In the data rows, 128 means zero.
Two rows play each game, the first against the second. How much does the first row win by? 15 is about a draw, 30 a big win and 0 a big loss. Wins can go round in a circle: one row can beat a second, the second a third and the third the first. Each row has two weighted sums of its numbers, A and B, taken from their middle values. A row wins by its A times the other's B, less its B times the other's A.
[112 153 100 101 132 133 120 141 125 111 154 165 163 124  98 126 116 115
 150  98 108]
[126 106 135 146 125 116 119 130 119 131 122 135 126 114 130 132 151 141
 146 112 133] >> 14
[161 165 121 133 120 148 139 113 118 118 137 128 117 123  95 101 105  95
 125 111 135]
[107 101 175 161 165 118 113 130 172  98  93 125 101 135 131 140 130 155
 126 115  57] >> 28
[151 167 110 116 115 176 151 103 110 142 137 117 126 137 107  74  85  94
 132 115 155]
[160 145  99 103 114 142 139 135 128 123 155 126 137 136  95 121 129  88
 141  98 136] >> 16
[120 119 149 134 154 116  86  85 129 142 110 136 151 103 139 129 144 146
 102 123 130]
[126 149 137 148 115 151 101  82  87 118  83 173 142 153 134 124  74 146
 105 141 142] >> 10
[123 122  90  89 119 111 120 154 126 129 155 131 155 121 114 150 151 131
 153  98 116]
[135 143  91  91 116 137 123 144 117 113 149 145 141 143 103 132 121 104
 135 108 123] >> 19
[148 141 134 112 138 129 116 104 138 130 137 134 141 109 138 117 115 126
 127 132 144]
[113 161 144 147 140 159 129  87  93 141 117 108 129 118 118 143 107 116
 106 155 140] >> 6
[143 158 117 142 122 143 164 112 110 159 126  94  96 121 118  91 113 106
 126 139 141]
[110 160 106 117 129 129 151 128 118 110 157 147 133 124 109 121  97 110
 143 110 116] >> 15
[124 118  93  99 120 109 112 157 132 134 163 144 152 125 112 172 166 114
 151 109 129]
[146  92 160 127 166 140 157 175 172 115 114 125 113 131 192 101 137 143
  99 169 103] >> 7
[109  93 145 141 124 113 100 150 153 111 118 153 131 137 170 125 156 164
 144 123 109]
[111 142 114 116 142 126 148 127 111 131 148 137 133 140 114 112  96 128
 140 109 129] >> 17
[ 99 104 125 144 117 143 104 121 126 124  98 154 144 157 150  78 126 139
 114 125 142]
[132 134 126 100 128 133 108 110 125 133 147 150 151 128 119 105 118 117
 145 119 169] >> 12
[103  88 126 156 113 102 103 163 160 100 104 198 146 114 164 111 119 148
 115 111 140]
[128 141 145 121 126 150 125 128 130 127 139 129 152 122 138 106  96 122
 115 142 150] >> 11
[107 113 123  85 142 116  95 134 136 113 166 153 175 120 117 162 154 150
 172 122 117]
[113 100 150 171 118  95  96  99 129 135 102 126 144  98 102 128 167 145
 108 102 149] >> 14
[142 164  97 107 117 134 142 132 117 119 154 128 133 139 105 104 111 106
 139 116 135]
[125 156 134 130 107  98  86 109 113 109 136 127 124 146  93 189 126 140
 172 131 135] >> 12
[123 117 152 161 147 113 146 161 170 119  90 111  99 132 162 144 144 134
  90 143  99]
[127 151 156 129 141 117 133 152 151 139 130  68 103 134 171 187 125 138
 128 201 130] >> 19
[ 96 131 171 141 179 114 125 106 123 165 110  86 113 107 165 153 119 159
 115 153 115]
[150 152  99 112 105 142 139 128 108 133 133 109 115 126 126 131 121 107
 124 135 132] >> 19
[108 116 140 150 134 111 101 105 124 154 116 141 143 128 112 132 142 146
  95 103 148]
[112 124 141 138 130 121  80 127 136 111 120 140 151 128 134 113 140 142
 140 116 135] >> 14
[ 92  77 144 175 105  87  78 169 142 113  77 138 107 151 143 121 164 180
 155  97 113]
[ 89 111 143 154  99  88  74 134 142 116 121 146 139 141 137 143 146 165
 156 121 146] >> 12
[ 75 139 112 111 152 102 131 139 125 115 158 158 153 107 123 134 117 148
 167 110 112]
[170 166 118 130 100 189 173  86  79 164 126  76  93 130 121  66  85  83
 120 172 176] >> 17
[136 140 114 113 124 134 131 123 127 123 148 142 134 125  99 122 127 105
 138 105 136]
[104 147 107 112 134 110 169 136 114 134 146 123 117 119 119 130 119 130
 146 107 114] >> 12
[150 152  97 114 112 151 123 146 126 114 142 152 139 145  96 104 113  95
 136  96 127]
[133 141 123 121 125 115 124 135 131 109 122 125 127 149 140 133 127 136
 126 141 129] >> 14
[128 109 124 122 121 128 143 120 131 144 144 109 136 117 123 135 156 119
 140 131 151]
[157 145 101  99 117 150 137 119 112 129 146 128 133 129  96 106 116  94
 131 106 146] >> 17
[156 144  98  91 119 139 141 122 117 119 164 131 137 129 102 100 125  92
 137 115 150]
[113 129 145 157 129 158 150  84  89 130 107  99 110 116 123 153 126 127
 137 157 141] >> 2
[144 146 105 114 113 150 119 106 114 127 139 148 141 120 126 112  95 106
 136 116 149]
[142 130 104  93 119 116 134 133 131 122 158 127 141 125 108 143 150 108
 132 102 140] >> 23
[113 133 151 157 118 100 107 111 141 148 125 135 152 106  98 180 127 125
 113 137 167]
[124 153 140 112 137 161 126  80  88 133 132 133 119 147 150  77  67 129
 161 171 145] >> 11
[127 109 156 141 145 131 127 133 152 119 113 110 112 121 151 142 136 145
 115 146 109]
[136  60 151 157 111 110 139 148 141 148  98 132 123 116 145 134 171 148
 102 127 147] >> 9
[101 157 145 169 103 123 113  64  88 154 130 136 162  95 134 170 105 136
 118 183 190]
[168 159  98 108 107 150 150 107  99 127 157 120 117 138  98  93 100  86
 136 125 156] >> 15
[135 126 122 130 125 142 162 122 123 135 134 124 124 126 123 116 116 123
 112 133 117]
[127 137  99  78 127 126 130 137 127 114 165 149 156 127 103 133 120 120
 152  97 125] >> 16
[135 110 153 144 157 121 123 146 169 114 108 111  99 125 136 129 139 141
 124 104  78]
[114 106 120 144 104 150 125 175 134 119  99 198 151 152 178 104  98 151
  83 145 135] >> 12
[168 133  98 107 113 137 156 137 120 132 147 128 122 128 118 115 122  97
 131 121 144]
[107 137 105 104 126 122 120 138 125 107 146 164 161 132 109 132 126 126
 154  99 119] >> 16
[115 151  96  88 129 138 122 143 122 104 159 176 161 132 107 128 103 112
 150  96 110]
[135 116 140 153 157 140 118 139 152 123  72 123 124 127 143 119 144 144
  54 116  79] >> 20
[113 127 153 141 128 134 103 100 122 118 134 143 138 102 129 131 115 145
 154 135 140]
[108 126 110 121 126 117 124 152 143 119 137 157 145 101 116 155 144 130
 134 110  96] >> 15
[147 162 130 119 137 136  95 102 103 112 125 154 148 131 120 161  99 132
 120 148 125]
[150 150 102  94 127 146 120 118 106 106 144 151 137 149 109 111 104 106
 135 103 115] >> 16
[146 149 131 128 101 139 120  78  90 158 120 105 123 134 116 151 103 130
 114 154 158]
[113 143 137 123 135 145  50 101 123 110 124 180 171 156 128  89  86 140
 122 121 152] >> 12
[168 173 118 123  94 193 176  81  83 156 131  84  90 132 117  71  78  79
 124 177 181]
[106 105 164 161 164  95 110 152 166 124  94  96 107 125 153 155 175 159
 122 113  68] >> 16
[109 141 161 154 159 117 125 129 151 130 130  90 116 100 123 194 142 137
 129 146 109]
[ 94  67 144 190 100  59 116 148 168 126  89 154  97 104 129 107 182 175
 163  84 149] >> 21
[133 126 103  93 130 128 124 132 124 103 166 163 146 122 104 140 129 111
 161 103 126]
[144 142 104 115 130 133 119 130 126 138 137 132 138 127 103 128 141 108
 128  98 135] >> 13
[126 135 167 162 148 112 136  96 121 150 117  95 120 123 131 161 134 141
 114 164 131]
[157 151  88 106 109 149 134 127 105 136 141 115 110 136  89 108 122  90
 134 124 146] >> 8
[134  89 165 179 155 105 148 159 158 135  65  74  63 134 138 142 181 157
  96 110  52]
[123 137 101 105 129 124 120 148 128 113 162 153 143 132 114 139 118 118
 147 106 121] >> 16
[143 101 138 130 136 111 127 146 171 134 137 135 164 109 141 121 149 126
  93 130 143]
[135 133 138 126 143 159 141 113 118 137 133 131 127 136 148 104 102 106
 128 149 141] >> 17
[142 150 110 108 128 142 136 124 118 136 129 134 129 127 130  89 100 111
 132 122 149]
[114 131 114 110 135  99  93 140 135 125 142 136 149 125 106 170 157 128
 156 113 134] >> 15
[115 121 106  90 135 107 104 150 140 118 165 154 160 122 109 167 161 123
 154 116 128]
[151 162 118 125 138 134 173 110 108 166 129  88  81 114 131 102  95 115
 133 143 134] >> 17
[117 136 157 151 148 144 119 104 113 134 108 104 125 129 134 164 105 132
 110 174 119]
[113 114 108  84 135 109  99 137 126 111 168 163 185 120 107 165 147 139
 160 110 111] >> 15
[124  91 138 141 119 110 115 132 141 126 115 117 118 140 120 149 186 151
 153 119 132]
[112 128 107 103 134 115 120 146 137 109 169 155 163 125 115 133 145 120
 149 100 115] >> 17
[111 107 131 138 112 112 110 129 128 119 133 147 131 123 139 107 129 144
 160 121 159]
[105 150 115 138 105 125  98 130 131 118 127 181 143 143 141 121 108 133
 136 110 172] >> 18
[138 150 143 126 129 133 133 121 129 132 115 116 113 159 160 125 120 128
  98 167 141]
[164 162 105 116  98 162 135 129 107 124 142 123 129 162 105  84  91  96
 117 112 145] >> 16
[ 98  83 148 140 135 122 121 108 109 146 117 115 135 110 153 124 162 160
 142 142 128]
[105 120 171 154 157 103 141 155 179 137 118 115 122 116 164 155 132 150
 111 176 126] >> 5
[124 119 125 137 147 154 101 135 127 107 102 161 137 150 146 106 117 134
  69 132 109]
[118 133 131 124 134 108 104 155 147 102 139 160 137 148 150 122 107 148
 139 123 130] >> 22
[104 158  95 112 127 140 116 137 117 114 151 160 140 126 114 121  96 116
 135 107 117]
[132 105 119 140 106 100 133 157 139 109 113 146 113 137 140 112 131 157
 155 105 127] >> 14
[143 129 149 165 129 136 185 123 121 129 113 106 101 114 148 113 111 144
 104 160 140]
[146 157 103 103 116 163 116 120 109 117 151 152 137 151 104 100  90  83
 140 123 142] >> 14
[116  65 144 154 108  93 124 171 154 126 106 124 104 121 137 138 164 158
 164 114 118]
[143 117  98  92 118 125 133 145 133 134 154 125 139 120  95 150 157 114
 149 105 121] >> 15
[120 132 103 145 116 141 107 114 105 120 105 164 149 148 133 127 123 120
  98 132 137]
[123 152 127 141 130 104  93 123 124 139 130  94 111 149 125 171 145 142
 142 128 136] >> 14
[133 118 148 161 151 133 126 125 137 119  79 115  99 116 133 137 146 134
  85 122  77]
[163 158  99 105 105 177 138 111 105 133 130 128 116 152 114  88  99  82
 124 128 154] >> 13
[151 131  95  91 101 137 138 138 112 143 151 112 132 131 105 112 132 104
 120 113 142]
[143  81 154 152 156 122 158 180 153 126  80  93  76 147 161 119 166 146
  90 136  73] >> 17
[121  97 126 146 115 104 128 148 125 120 121 127 115 132 127 108 155 149
 154 105 154]
[133  60 161 155 132 128 152 153 160 161  92  89 119 146 180 143 164 145
  62 187 112] >> 12
[ 98 120 192 200 172  90 123 135 179 144  91  88  76  75 128 180 176 153
 128 128  85]
[116  97 167 157 153 110 180 131 141 156 107 100 117 112 173 110 137 167
 115 139 109] >> 5
[110 138 123 139 125 134  97 148 133 106 118 177 147 140 154 113 106 131
 121 121 124]
[117 148  91 103 121 129 121 139 124 104 153 148 149 138 111 136 118 107
 154  99 109] >> 16
[107 128 140 143 120  99  74 114 127 117 123 108 129 160 127 167 160 153
 167 117 127]
[109 116 151 159 158  75 161 154 128 171  96  57  56 117 165 118 153 172
 137 138 100] >> 15
[103 136  91  91 132 121 123 140 119 117 157 165 160 120 106 149 125 131
 152 105 117]
[124 124 122 133 122 159 134 112 106 129 103 137 131 125 140 110 105 119
 118 153 149] >> 15
[105  75 142 157 137  93 169 165 159 142  97 169 116  88 176 127 106 169
  91 121  99]
[109 162 144 151 143 108  98 111 116 142 129  87 130 115 129 190 129 150
 108 167 138] >> 20
[109 153 101 107 125 116 144 130 115 123 163 127 138 123 113 129 128 116
 160 105 120]
[110 118 102  92 134 102 110 142 144 109 167 164 177 114 104 160 147 125
 159 101 123] >> 14
[121 140 150 138 125 136 128 103 119 145 144  99 143 119 114 167 126 139
 137 150 146]
[142 136 108 103 108 135 126 121 122 124 163 126 138 107 106 132 131 105
 151 123 144] >> 24
[136 136  99  85 126 125 129 131 128 110 166 152 150 127 102 137 143 100
 151 119 129]
[111 100 143 149 119 111 121 143 138 119 114 134 131 138 148 135 148 153
 137 138 116] >> 29
[101 128 143 145 129 114 117 113 144 112 129 128 121  91 136 152 145 146
 139 152 115]
[107 114 162 128 159 103  83  78 153 126 125 138 159 100 134 139 166 162
 136 102 119] >> 17
[138 143 151 160 116 150 137 144 131 124 113 124 107 146 115  91 120 113
 118 132 142]
[113 144 127 128 115 115  97  96 118 138 152 124 155 116 118 157 139 140
 125 131 158] >> 18
[150 136  98  95 109 129 138 136 120 140 146 110 136 131 103 125 141 103
 121 110 141]
[155 149  96  96 110 151 141 128 116 118 154 141 134 141  93 106 115  97
 132 112 139] >> 18
[134 136 102 101 117 133 125 128 117 121 144 129 126 125 113 130 120 105
 143 112 128]
[126 139  88 101 119 125 140 149 139 117 157 147 146 131 115 137 134 105
 134 112 131] >> 18
[128 156  93 109 128 133 135 135 136 108 148 155 143 129  94 134 120  94
 131  99 121]
[110 125 155 159 142  86  96 120 136 125  93  90  91 139 123 147 154 149
 148 110 112] >> 23
[ 82 140 139 117 143 103  47 124 142 120 130 175 186 116 164 133 123 168
 141 132 149]
[102 124 111  93 137 108  99 134 135 105 176 165 171 105 111 166 146 127
 163 113 116] >> 12
[144 131 136 119 139 115 115 151 147 109 128  87 104 167 148 149 147 130
 127 145 112]
[ 96 112 150 144 132 115  91 109 142 135 101 122 135 120 152 115 122 139
 140 149 155] >> 18
[136  87 149 156 110 138 154 129 122 133 120 129 136 123 119 141 141 140
  99 148 133]
[127 122 120  98 128 125 115 109 132 129 169 146 163 107 107 142 143 119
 155 118 138] >> 10
[128 142 121 112 140 125 122 123 128 122 150 141 163 121 115 156 123 129
 128 117 120]
[138 113 146 129 128  95 130 153 141 127 118 116 104 142 133 125 155 148
 133 138 121] >> 10
[126 112 142 143 143 120 133 135 140 134 102  96  88 149 166 118 146 124
 129 136 125]
[129 104 126 143 115  95 146 128 128 136 113 111 112 114 128 135 156 138
 138  93 110] >> 13
[122 145  98 110 123 121 154 123 122 126 154 126 141 114  87 122 118 109
 141 101 119]
[111 118 132 156 141 127  85 119 130 112  85 125 135 152 146 112 156 149
 110 112 114] >> 16
[130 131 113  97 132 118 108 129 140 112 166 157 159 132 111 135 135 125
 141 102 115]
[131 132 125  97 138 124 125 122 142 131 165 132 163 119 110 128 134 118
 139 132 156] >> 16
[139 131  94  93 105 123 129 122 130 125 156 140 151 127  95 138 145 100
 146 102 140]
[134 113 147 131 165 123 170 124 123 159 102 112 120 118 186 125  88 161
  95 169  98] >> 19
[125 127 111 121 135 128 137 119 126 127 134 142 147 123 145 133 122 139
 132 135 127]
[105 123 143 158 152 138 116 101 120 127  95 130 119 123 132 115 130 131
 113 112 121] >> 15
[131 116 137 121 115 113  99 139 148 133 145 101 121 150 138 120 158 128
 129 157 163]
[133 134  99  96 120 128 120 133 127 118 161 143 152 129  89 146 142 102
 157 109 126] >> 16
[144 134 108 115 100 145 141 134 110 144 142 110 125 133 118 112 116 109
 132 130 140]
[151 157  90  97 116 151 146 132 110 133 144 127 126 144 105 113 104  91
 136 123 142] >> 14
[120 129 119 125  93 104 114 113 123 151 131 125 130 145 130 145 138 130
 142 148 178]
[131  92 152 151 121 130 161 141 135 125 124 126 144 118 145 143 139 145
 116 154 135] >> 29
[131 119 150 131 155 130 142 154 162 109 108 121 121 134 155 140 130 141
 108 131  80]
[145 125 142 159 134 145 175 111 111 140 111  95 106 128 153 127 115 140
  85 145 104] >> 10
[103  97 117  90 130 118 104 135 128 135 159 136 158 120 119 163 160 147
 173 123 127]
[105 146 135 126 152 159 114  98 118 139 140 120 163  92 138 171 124 127
  99 175 143] >> 21
[136 129 106  95 118 125 116 141 135 123 159 146 156 138  96 122 144 110
 146 102 135]
[168 157 106 102 111 164 143 114 117 132 143 127 116 153 100  90 102  84
 135 119 158] >> 13
[124 108 145 160  96  83 123 145 142 116 113 135 108 127 124 149 149 156
 170 120 142]
[ 80  65 192 189 192 111  82 106 187 100  72 120 115  79 143 131 188 177
  98  96  56] >> 14
[101 143 132 122 144 157 122  95 116 121 110 149 140 109 148 135  88 141
 126 142 100]
[177 145  97 113 102 159 159 122 103 144 139 108 109 135 106  81 117  84
 128 124 167] >> 12
[132  83 131 154 107 120 125 136 129 128 102 126 125 135 150 107 176 143
 114 121 148]
[109  69 126 118 132 114 113 142 143 139 116 158 147 116 175  87 157 153
 122 124 156] >> 10
[113 105 155 162 142  98 156 123 105 171  76  73  67 143 155 111 152 168
 109 128  96]
[103 151 101 109 129 118 154 136 115 142 148 123 123 124 110 126 125 121
 156 105 115] >> 19
[114 138 144 124 142 123  89 100 128 107 133 150 152 123  97 138 134 143
 151  87 103]
[140 119 136 147 127 143 118  82 121 133 102 120 124 138 122 112 137 116
  92  99 132] >> 16
[109 132 151 149 146 141 120  92 132 134 111 120 134 112 161 161 126 132
  93 177 132]
[164 148  95 107 106 144 145 124 118 135 150 129 128 151  98  90 120  99
 134 107 148] >> 21
[138 145 115 122 108 135 144 117 131 121 154 131 137 110 108 137 136 103
 148 130 152]
[155 144 120 132 114 134 149 120 117 139 123 124 110 112 110 128 114 118
 122 128 121] >> 13
[ 92 101 153 178 137  85 156 149 115 160 103  71  66 114 166 132 146 191
 146 125  95]
[141 130 138 127 131 141 154 124 128 112 132 116 114 117 131 131 113 138
 108 140 102] >> 28
[168 152 107 102 111 164 148 114 107 129 143 121 133 147 100  96 101  81
 137 120 151]
[ 96 119 160 154 147 111  79 112 162 120 108 110 133 111 123 150 156 153
 119 112  85] >> 18
[100 112 131 119 149 131 135 134 122 127 123 135 135 128 186 107 109 155
 131 147 115]
[139 103 118 103 113 123 148 153 140 129 143 129 122 136 122 137 143 116
 134 117 132] >> 15
[141 145 125 122 141 151 127 141 129 109 117 135 124 133 145 110 106 130
 104 137 118]
[135  83 136 155 105 126 142 135 133 151  98 127 127 136 118 127 151 129
  82 113 140] >> 5
[ 94  88 120  67 132  86  83 147 143 110 180 180 197 107 110 200 180 155
 195 102 127]
[173 163 123 135  92 195 167  95  69 178 113  78  75 145 131  71  78  89
 110 179 169] >> 18
[147 106 129 138 138 119 157 128 133 140 127 123 106 101 136 123 154 132
 126 121 125]
[125 157  96 106 121 138 131 131 119 111 148 152 149 130 104 128  98 107
 125 108 125] >> 13
[152 156  94  95 127 147 144 143 120 106 146 151 137 147 121 118 105  97
 133 117 131]
[167 152 108 119  93 168 162 109  97 142 137 100 117 129 102  85  99  91
 128 130 162] >> 11
[142 135 144 141 121 133 137 118 112 146 116  81 103 152 164 124 125 131
 106 182 150]
[141 144  95  84 123 129 120 136 125 117 157 159 164 143 103 128 124 112
 148  92 136] >> 19
[132  96 160 127 167 131 146 184 179 100 102 117 106 155 177 136 135 146
 101 166  70]
[168 147 117 127 117 161 150 120  94 126 118 111 105 136 124 111  91 109
 120 138 131] >> 10
[ 69 103 159 176 129  64 110 160 152 139  79 169 117 102 175 109 117 180
 137 114 144]
[ 86 117 133 125 142 126  95 103 124 129 126 155 137 105 145 120 120 131
 146 122 155] >> 23
[137 130 111 103 124 141 141 136 120 103 148 162 154 142 131 110  96 114
 131 125 125]
[108  81 152 177 113  75 113 140 163 126 100 136 106  96 116 140 187 165
 173  97 145] >> 14
[ 82 100 140 155 111  94 103 160 146 124 102 135 121 142 168 123 141 175
 146 129 118]
[103 153 129 127 112  94  75 139 119 108 145 144 141 155 119 163 136 148
 186 129 149] >> 10
[127 128 112  99 126 125 134 132 128 124 146 138 143 134 117 141 130 132
 130 116 111]
[ 85 120 150 163 150  45 123 153 120 161 105  67  59 135 162 165 148 188
 194 138  97] >> 17
[ 89  93 181 155 149 118 106 114 138 147 136  98 119  91 127 150 172 163
 162 148 143]
[128 119 126 144 116 133 135 129 125 132  93 128 132 163 162 109 134 125
  96 138 144] >> 16
[123  96 148 136 131 131 136 143 128 122 110 132 106 155 153 107 114 152
 116 119 115]
[131 108 147 137 147 140 133 122 143 126 145 136 150  97 146 144 138 130
 109 142 124] >> 16
[142 156 117 130 122 153 102 112 117 121 123 152 137 128 112 102 110 109
 113 126 137]
[139 141 110 109 124 125 158 143 127 114 143 127 125 129 136 128 118 127
 135 121 119] >> 13
[137 131 102 105 117 120 123 128 122 126 170 132 148 113  86 153 137 114
 149 104 124]
[158 126 103 112 107 136 146 131 108 124 144 130 126 121 103 124 133 108
 127 116 138] >> 15
[140 150  93 103 116 144 131 134 119 124 154 136 132 127 107 126 112 106
 127 111 129]
[154 168 101  95 122 178 119 111  99 108 144 152 131 162 113  85  92  83
 118 118 142] >> 20
[123 121 126 118 101 106 125 114 137 135 154 149 158 117 153 136 136 137
 144 160 190]
[141 114 114 103 129 116 119 144 143 131 153 140 142 114 126 149 155 122
 132 114 136] >> 13
[126 106 143 139 135  92 108 152 168 125 114  99  98 135 121 146 174 145
 138 110 112]
[152 125 146 130 149 168 159 128 129 128 125 115 127 151 165 132 117 126
  73 172  98] >> 26
[109 117 148 154 158 117 104 172 178  90  98 157 135 139 170 131 117 161
 100 135  69]
[ 85 100 138 156 127  74 155 166 130 139  91 123  86 135 172 107 128 178
 150 125 113] >> 23
[130  95 136 133 135 121 135 126 141 129 129 139 133  93 141 146 139 133
 131 119 118]
[ 98 149  99 108 139 120 160 127 108 139 154 133 128 116 111 134 106 124
 151 104 107] >> 12
[155 139 128 128 123 157 138 123 120 131 125 129 113 146 127 103 108 114
 116 123 116]
[137 152 109 126 101 129 165 134 106 146 137 117 104 130 121  91 104  95
 123 129 151] >> 17
[152 145  99 102 121 141 134 133 107 123 154 128 150 140 100 123 124  95
 142 108 140]
[106 137 145 131 129  98  70 138 160 126 138 143 158 119 141 149 148 139
 133 130 157] >> 15
[180 168 130 131  95 175 181  77  89 144 143  98  96 124 108  79  82  93
 138 164 175]
[127 141  98 104 124 128 122 140 131 114 162 151 153 138 109 138 142 108
 147 109 124] >> 14
[103 150 152 172 129 119 140  99  85 168 103  79 106 112 147 186 108 138
 112 182 148]
[124 102 164 140 142 117 117 152 163  98 126 132 123 111 154 134 158 154
 135 137 108] >> 27
[140  89 113 120 123 133 142 135 127 129 117 140 122 129 134 116 142 129
 130 122 136]
[144 141 106 102 109 124 140 135 129 129 159 136 132 129  94 128 124  98
 134 110 131] >> 13
[109 138 179 165 150 142 127 136 154 131  92 120 110 126 156 155 118 141
 101 172 118]
[137 106 145 131 131 109 122 129 130 121 136 119 136 138 133 154 159 141
 152 139 131] >> 12
[163 125 152 132 159 158 130 140 136 117  92 134 129 138 179 131 114 129
  59 175  97]
[106 145 122 120 139 129 107 126 128 104 145 157 164 126 119 135 116 137
 127 111 102] >> 14
[ 97 121 137 118 107 103 133 140 133 135 151 148 148 121 167 123 112 166
 166 174 172]
[128 143 134 125 141 162  82  96 108 127 119 140 139 129 129  85 109 112
 100 109 133] >> 19
[153 156  91 111 107 138 155 117 115 127 158 122 124 123  90 114 119  83
 127 118 152]
[122  85 147 155 135 108 115 125 137 133 101 101  98 131 134 126 178 155
 137 108 100] >> 23
[127 154 117 136 109 162 137  81  56 162 100 108 137 151 136 173  91 116
  74 199 154]
[ 91  94 157 170 138 109 124 128 137 134 112 115 122  99 131 135 165 153
 139 110 122] >> 17
[123 119 119 113 130 135 118 103 113 123 132 152 144 130 128 115 120 121
 138 132 147]
[ 85 147 135 118 158 113 118  99 117 136 140 136 146 110 135 148 100 145
 159 109 115] >> 16
[126 137  98 101 125 129 117 139 127 113 159 159 156 131  98 136 133 109
 134  97 117]
[ 92  81 163 153 150  84 103 154 178 108  98 110 104 142 149 129 163 164
 154 123  90] >> 18
[158 115 148 136 151 135 141 104 129 134 120 123 131 109 128 129 140 129
 102 121 115]
[134 109 138 132 134 113 130 140 146 136 115  93 109 149 147 147 159 135
 137 144 125] >> 14
[111  57 142 181 131  83 111 147 156 128  67 122  82 110 136 119 202 158
 136  95  96]
[147 128 122 132 103 143 128  97 126 140 131 120 126 107 108 101 124 108
 130 114 154] >> 6
[101 149 106 105 135 120 138 137 129 113 158 161 144 131 120 127 107 136
 153 110 113]
[142 161 100 110 122 128 159 123 121 114 157 135 129 124 108 112 103  98
 146 112 130] >> 13
[151 114 118 122 124 127 147 135 117 136 120 101 106 149 112 137 144 129
 125 127 115]
[143  94 149 139 138 136 146 174 158 142 108  96 114 153 166 124 156 143
  89 172 117] >> 21
[130 148 130 149 151 125 108 114 134 110  97 102 107 142 136 137 144 122
 105 122  88]
[126 142 101  90 118 126 123 140 128 124 157 149 156 117 109 144 127 118
 148 111 124] >> 6
[162 166  98 116 109 160 143 121 104 123 142 134 120 143  92  85  94  78
 125 114 141]
[179 161 107 114 102 173 153 123 102 134 137 124 111 141 109  86  92  87
 125 132 162] >> 14
[103 115  92  87 118 103 116 165 143 123 171 145 158 123 113 171 167 130
 165 120 123]
[ 92 118 151 137 136 116  95  99 136 134 127 144 141  90 145 131 135 145
 146 143 152] >> 9
[ 98 147  89  93 128 117 114 147 119 105 154 155 162 116 109 154 118 137
 156 105 109]
[132 129 147 138 152 150 154 125 124 138 126 107 132 131 155 145 117 133
  85 185 137] >> 13
[129  80 138 158 100 117 137 131 135 137 107 112 118 122 146 110 185 140
 113 125 145]
[101 131  97  91 132 109 111 152 140 105 163 158 166 113 110 150 133 129
 142 102 107] >> 18
[131 114 122 126 112 121 109 113 121 148 125 131 152 140 127 117 146 137
 118 110 163]
[150 146  97 106 113 147 153 126 119 123 153 127 123 143  98 112 119  83
 131 113 145] >> 15
[150  87 157 143 158 127 164 172 162 130  91  90  99 112 171 128 161 138
  78 153  80]
[ 89 139  91  99 121 117 119 156 125 111 160 160 161 120 106 160 123 128
 157  97 102] >> 10
[134  70 139 157 112 114 121 137 133 138  99 120 124 125 150 112 176 140
 119 127 146]
[121 139 135 133 128 152 120 109 123 129 128 124 121 128 124 124 113 120
 121 123 131] >> 21
[117 114 146 128 132 136 173 111 104 165 114 105  83 116 159 118 105 151
 140 167 121]
[ 98 105 142 167 112 103  90 120 128 126 106 125 129 104 126 152 155 158
 134 126 134] >> 17
[134 104 143 139 110 121 117 111 127 119 141 139 149 114 115 145 145 129
 111 122 141]
[113 133 159 138 122 145 118  99  99 148 129 112 136 121 130 144 110 143
 127 161 155] >> 5
[104 137 119 100 138 133 100 120 132 104 162 179 186 122 119 134 116 134
 154 106 131]
[159 150 101 103 102 153 155 119 105 131 141 119 114 139 121  91 106  97
 117 126 154] >> 20
[120 134 134 150 130 120 114 109 121 132 119 131 129 124 120 147 122 125
 132 118 137]
[101 144 134 153 118 112  74  69  95 132 112 101 128 137  91 169 140 132
 139 132 149] >> 19
[120 154  98  95 129 137 123 120 130 119 161 159 155 132 112 124 120 100
 129 101 120]
[114 134 126 163  98  99 120 114 109 125 123  91 109 139 118 157 155 139
 150 136 145] >> 16
[165 160 105 100 113 167 138 104 104 128 145 136 135 135 103 106  97  95
 135 120 150]
[101  88 159 161 153  96 139 160 156 145  88 104 104 126 178 107 153 180
 108 131  95] >> 8
[152 142 101 105 108 141 141 121 119 134 152 120 123 120 106 124 116 100
 141 116 136]
[140  99 168 134 162 151 152 166 165 113 100 142 155 152 196 112 123 154
  69 182 116] >> 12
[167 159  97 111 106 185 138 130  99 129 134 124 110 169 122  80  96  74
 116 140 165]
[119 129 112 138 140 127 130 127 120 114 100 150 128 115 165 120 118 135
  98 122 109] >> 15
[105 101 144 142 122 128  80 122 133 114 109 191 173 104 159  98 120 152
 115 123 164]
[159 134 121 126 118 134 146 128 116 137 126 106 104 138 116 103 113 108
 130 122 137] >> 13
